In the data rows, 128 means zero.
Here is a table of points, one per row:
[162 158 136  81 113 154 181 116 148 110 159 102 113 159 118 126  97 165  82 175 114 144 108 146 131 101  99 117 124 147 105 133]
[100  84 132 122 125 129  85 146 118  94  72  88 141 150 152 155 160 149  98 167 153 120  94  98 172 168 140 134 122 140 110 134]
[107 120 143 133 176  98 131  84 121 143  79 127 141 135 129 152 133 125 100 110 112 188 135 144 109 120  80 152 133 116 118 138]
[142 168 118 122 148 134  53 122 102 131 105 164 122 129 136 154 143 121 108 125  95 106 107 135  73 100 125 124 150 139 152 127]
[106 157 102 126 177 153 165 132 132 142 116 106 134 101 111 105 139 114 109 141 116 125  96  70 135 119 134 115 113  58 101 110]
[112 115 126 130 106 174 107 136 145 147 105  89 127 121 123 101 107 101 106 110 112 113 119  47 122 115 145 134 128 122 106 125]
[129 128 102 100 129 102 125 135 116 147  96 133 144 113  99  36 173 148 133 164 118 122 124 133  96 155 115 130 147 110 125  59]
[139  99 120 137 113 153 153 116 112 109 116 105 148  71 119  89 132  96 152 110 157  85 106 159 115  96 129 149 154 163 118 120]
[108 126 127 151 141 133 196 113 171 129 130 148 126 153 163 116 141 103  87 106 134 198 149 120 145 112 171 122 160 122 158 143]
[124 135 123 100 149 146 136 103 124 112 113 116 151 177 107 157 108 178 151 136 153 163  90 120 122 132 116 136 137 157 125 100]
[137 152  74 105 112 103 131 141  91 140  94  95 120 118 141  92 122 122 136 114 151  99 148 128  96 115 139 161 100 164 106 125]
[133  92 123 139 151 153 136 160 160 152 143 129 138  98 161 130 139 169 138 143 117 128  92  95 108 122 115 149 144 129 167 160]
[121 147 173 101 105  97 150 114 112  91 139 151 161 136 134 134 127 170 136 135 123 123 136 111 126 138 136 146 153  94  75 139]
[ 98 146 134  93 117 121 130  87  91 126 100 117 112 121 153 154 120 102 157 145 103  99 136 127 194 126 108 137 141 128 167 140]
[147 121 157 135 138 151 122  96 152  88 125 123 137 140  88 127 128 160 116 128 113 126 135 166 102 144 166 134 149  76 116 156]
[146 146 101 131 140  78 169 170 125 142 131 106  98 104 119 116 145  91 148 131 128 153  62 136  73 122 103 116 161 106  96 127]
[100 124 164 116 129 130 128 138  98 132 145 162 123 117 122 162  93  79 123 131 134 139 156 129 135  99 129 103 117  99 131 118]
[158 172 126 142 143 132 118 119 142 104 158  65 161  98 152 133  96 153 141 143 136 148 125 150 139 141  95 110  99 105 140 123]
[171 112 134 147 110 172 160 157 120 155 138 172 149 158 140 130 139 139 112 137 149  99 142 125 130 119 137 128 131 114 128 150]
[ 93 112 119 137 109 120 110 152 111 136 134 126 139 138 109 149 165 103 145 100  74 145 156 123 100 147  90  65 125 128 125 123]
[118 100 148 148 170 138 128 157 131 163 141 129 126 148 112 152 137 136 104 134 178 101 103 135 148 117 120 152 142 136 146 134]
[139 128 141 165  83 145 160  97 111 172 145 125 107 114 120 188 132 141 170 172 102 117 116 133 123 187 194 124 145 131 114 126]
[128  95 120 111 137 145 128 140 129 141  98 113 125 132 136 159  99 135 103 137  71 107 155 152 102  95 138 152 121 116 150 148]
[148 104 144 115  99  90  87 121 143 149 116 148 100 109 163 125  96 107  84 106 107 114  85 157 112 134 132 138 171 130 142 126]
[130 123 118 148 135 105 109 117 164  91 163 102  74 129 168 127 113 120 138 132 124 129 153 159 151 157 127 152 128  77  76 147]
[150 126 135 101 184  83 151 111 104 115 108 155 117 105 165 134 126 100 184 123 133  97 110 123 154 117 119  92 131 127 125 130]
[ 96 150 118 130  84 149  80 138 138  73 143 103 122  89 129 101  87 171 129 122 144 153 112 127 136 137 146 101 161 137 140 127]
[113 107 112 106 143 149 142  75 167  92 150 129 126 116 139 153 142 152 144 127 163  98 165 112  33 171 119 111 131 132 125 112]
[154 146 150 125  97 130 115 140 141  94  88 157 127  91 112 159 133 126 130 145 102 104 160 104 175 101  70 149 150 117 156  90]
[ 89 124 159  54 115 145  83 136 156  89 134 100 146 179 125 113 136 112 138 137 159 134 113 168 105 116 139 124 130 147 124 126]
[ 93 156 131 131 119 127 146 188 152 145 115 113 169 123 158 144 148 128 135 129 135 124 175 137 122 153 135 130 130 104 168 124]
[147 123 151 110 122  88 108 120 143 135 124  90 137 114  87 100 154 124 146  81 105 108 106  85 145 105 134 128 116 116 121 117]
[143 143 211 183 118 110 136 147  97 160 133 116 153 159 149 144 150 146  90 135  95 127 117 144 128 128 162 114 121 167 107 108]
[118  98 131 133  91 145 129 102  97 154 113 100 113 143 163 101 117 113 144 126 165 137 106 128 114 117 101 111 117 114 113 119]
[171 141 131 171 143 146 152 119  98 144 110 104 162 134 155 159 135 138 156 118 131 167 162 151 124 140 165 165 159 128 145 107]
[134 143 127 177 105 120  94 128 146  89 137 142 152 117 126 137 150 136 127 152 161 141 169 141 114 108 129 100 102 149 126 120]
[141 132 130 138 134 178 124  76 116 130 142 120  97 119 149 106 182  94  97 131 116 108 113  89 113  89 128 116 103 126 102  91]
[ 78 145 128 149 145 131 150 143 127  82 178 128  99 143  97 142 113 141 150 126 121  84 104 133 147 108 136 162 146 183 113 125]
[119 127 129 126 160 127  92 112 155 137 104 151 145 121 106 149  91  85 104 124 107 128 144 136 124 115 129 149 119 150 123 117]
[117 117 118 135 168 130 160 154 141 133 153 131 120 130 135 130 135 138 112 124 137 104 134 144 170 131 143  91 119 151 138 130]
[160 141 123  74 148 157 156 159 134  60 114 115 171 153 130 125 124  97 106 126 156  85 156 138 120 172 121 133 143  89 116 157]
[115  93 128 135 127 119 134 122 141 118 145 124 131 121 133 117 168 127 186 160 110 166 146 113 123 104 142 155 137 175 187 178]
[ 89  99 123 115 119 157 178 130 105 113  99 170  83  97 140 122 128 116 103 115  87 146 138 173 158 167  95 149 116 165 110 106]
[106 117  98 158 127 110  99 144 111 143 184 156 168 144 118 151 151 111 134 139 162 144 123 135 122 120 132 189 134 121 122 134]
[116 123 102 157  93 113 130 118 142 131  95 144 160 192 161 133  95 111 183 120 119 135  72 118 140 104 104 113 122 108 121 127]
[115 156 109 139  71 131 162  94 148 123  98 124 153 146  78 131 141 111 125  65 126 102  75 124 142 157 103 125 104 117 141 139]
[140 126 134  88 136 105 132 103 121 139 120 169 160 114 127 102 135 147 147 119 149 155 147  92 164 135 182 115 127 156 140 168]
[112 192 130 174 155 151 112 150 126 133  83 163 101 120 139 116 155 157  98 130 152 134  83 137 143 144 131 135 128 129 157 177]
[126 143 146  92 128 132 132 144 153 163 142 155 117 158 144 129 117 140 159 136 155 142 174 108 124 136 120 154  89 137 112 108]
[139 150 116 128 120 160  88 118 135 172 175 127 110 112 122 146 166 146 146 124 144 126 147 133 186 124  96 117 147  97 128 145]
[154 178 107 144 160 148  91 113  90  94 173 118 159 170 131 115 123 106 117  99 112 132 144 125 152 131 143 122 138 167 102 127]
[ 84 115 110 121 152 114 108  99 125 144 165 155 154  83 141 134  98 138 119 126 107  88  96 178 138 118 155 114  94  95 161  82]
[132 142 116 133 117 139 134 133 152 151 163 161 139 171 162 108 136 159 157 111  96  93 127 139 113 146 117 152  82 137 134 154]
[146 111 102 108  94 143 143 127 109 121 152 173 126 125 117 137 122 112 107 122 113 174 109 106 134 107 109 157 136  91 163  96]
[118 158 188 142 136 182 145 146 145 169 121 135 137  62 121 130 115 125 160 128 142 163 120 143 117 155 133 126 125 185 113 134]
[153 117 100 113 122  83 135 126 157 170 121 125 102 150 117 147 149 154  83 125 173 127 127 167 175 147 157 107 131 143 163 108]
[115 124 120 169 122 129 136 119 104 116  99 102 115 127 125  80 123 129 122 117 158 134 147 127 115 117 138 129 115  82 138  80]
[150 103 147 133  94 104 148 129 101  99 111 122  78 100 150 199 121 139 100  72 133 116 146 106  83  95 137 118  88 135 162 135]
[125 112 126 170 134  89 148 107 153 136 108 105 109 173  81  45 117 102 147 168 124  77 175 116 122 111 104 114 175 126 120  99]
[129 108 125 111 149 167  88 126 117 163 100 158  96 146 116 142  82 123 150  92 125 126 140 136 114 126 101  97 157 146 120 126]
[114 170 151 122 151  99 136 120 127 167 154 102 111 139 127 131 156 142 112 123 128 111 167 137 112 130 114 119 140 146 176 168]
[102 118 162 112 137  87 128 146 110  66 184 132 121 137 147  96 113 167 109 113 135 130 114 116 109 141 100 121 147 100 109 139]
[126 114  99  81 112 128  87 119 145 103 167 112 128 117 138 135 162 118  99 152 132 155 127 142 140 128 143 118 136 127  70 148]
[112 129 133 112 120 121 140 138  83 147 153 129 124 133 105 135  85  89 138 145 129 128 118 111 111 123 146 118 117  75 174 138]
[173  99 176 143 134 160  95 141 151 141 136 159 119 133 132 103 152 111 150 135 142 133  96 148 148 156 136 120 123 115 160 143]
[132 133 130 141 134 112 120 157 142 174 130 126 138 112 144 157 122 172 156  88 117 137 165  96 169 129 171 147 161 129  97 105]
[131 147  99 145 107 106 147 143 160 123 134 155 143 118 142 152 116 128  97 160 153 108 124  82 110 139 132  87 151 182 100 139]
[ 93 125 113 138 123 129 125 101  97 150 109 113  91 130  88  78 140 150 121 124 150 121 146 118 115 106 126 130 104 102  98 148]
[131 183 102 114 120 102 116 146 138 121  75 147  84 133 120 131 110 109 144 160  92 147 117 135 110 116 167 138  94 122 132 124]
[144  84  90 143 113 116 111 121  84 149 129 136 172 106 108 123  79 127  81 135 102 132 159 126 130 148  95 109 133 144 140 160]
[163  94 125 134 165 119 120 127 122  80 167 102 110 159 113 125 110 121 125 139 114 149  98  82 130 186 129 133  98 170 151  98]
[139 108 147 142 137  73 119 115 144 134 106 144 158  80  97 136 112 111 119 139 140 127 121 131 127 119 108 153  65 124  94 148]
[167 120 125 137 139 142 108 163 129  87 121 129  64 139  92 143 123 151 164 128 146 149 146 121 129 151 145 133 116 107 113 142]
[145 162 140 119 103 113 122 134 133 159 176 122 118 129 132 106 122 102  95 127 143 150 156 115 149 146 113 166 123 165 157 127]
[136  83 108 136 142 143 131 148 127 113  98 144 137 128 127 108 121 134 149 125  91 141 158 154 155  95 117  77  94 137 123 131]
[140 106 110 104 104 130 165 145 115 134 132  93 139 120  93 122 153 115 155 106 119 142 103 177 137  81 133 115 110 127 104 118]
Along one direction, these points spread out more than along any other. Take the direction at right angles to it along which they spread out most. Go by this last direction. How many in every 100 of the points above lie lower along it than each point below? Round to a whole number. More than half of the points above lie lower than the first one.
[124 135 123 100 149 146 136 103 124 112 113 116 151 177 107 157 108 178 151 136 153 163  90 120 122 132 116 136 137 157 125 100] 82
[118  98 131 133  91 145 129 102  97 154 113 100 113 143 163 101 117 113 144 126 165 137 106 128 114 117 101 111 117 114 113 119] 49
[147 123 151 110 122  88 108 120 143 135 124  90 137 114  87 100 154 124 146  81 105 108 106  85 145 105 134 128 116 116 121 117] 58
[131 183 102 114 120 102 116 146 138 121  75 147  84 133 120 131 110 109 144 160  92 147 117 135 110 116 167 138  94 122 132 124] 21
[112 192 130 174 155 151 112 150 126 133  83 163 101 120 139 116 155 157  98 130 152 134  83 137 143 144 131 135 128 129 157 177] 34
[154 178 107 144 160 148  91 113  90  94 173 118 159 170 131 115 123 106 117  99 112 132 144 125 152 131 143 122 138 167 102 127] 83
[145 162 140 119 103 113 122 134 133 159 176 122 118 129 132 106 122 102  95 127 143 150 156 115 149 146 113 166 123 165 157 127] 61
[154 146 150 125  97 130 115 140 141  94  88 157 127  91 112 159 133 126 130 145 102 104 160 104 175 101  70 149 150 117 156  90] 8
[163  94 125 134 165 119 120 127 122  80 167 102 110 159 113 125 110 121 125 139 114 149  98  82 130 186 129 133  98 170 151  98] 87
[167 120 125 137 139 142 108 163 129  87 121 129  64 139  92 143 123 151 164 128 146 149 146 121 129 151 145 133 116 107 113 142] 78
[115 124 120 169 122 129 136 119 104 116  99 102 115 127 125  80 123 129 122 117 158 134 147 127 115 117 138 129 115  82 138  80] 59
[ 93 125 113 138 123 129 125 101  97 150 109 113  91 130  88  78 140 150 121 124 150 121 146 118 115 106 126 130 104 102  98 148] 64
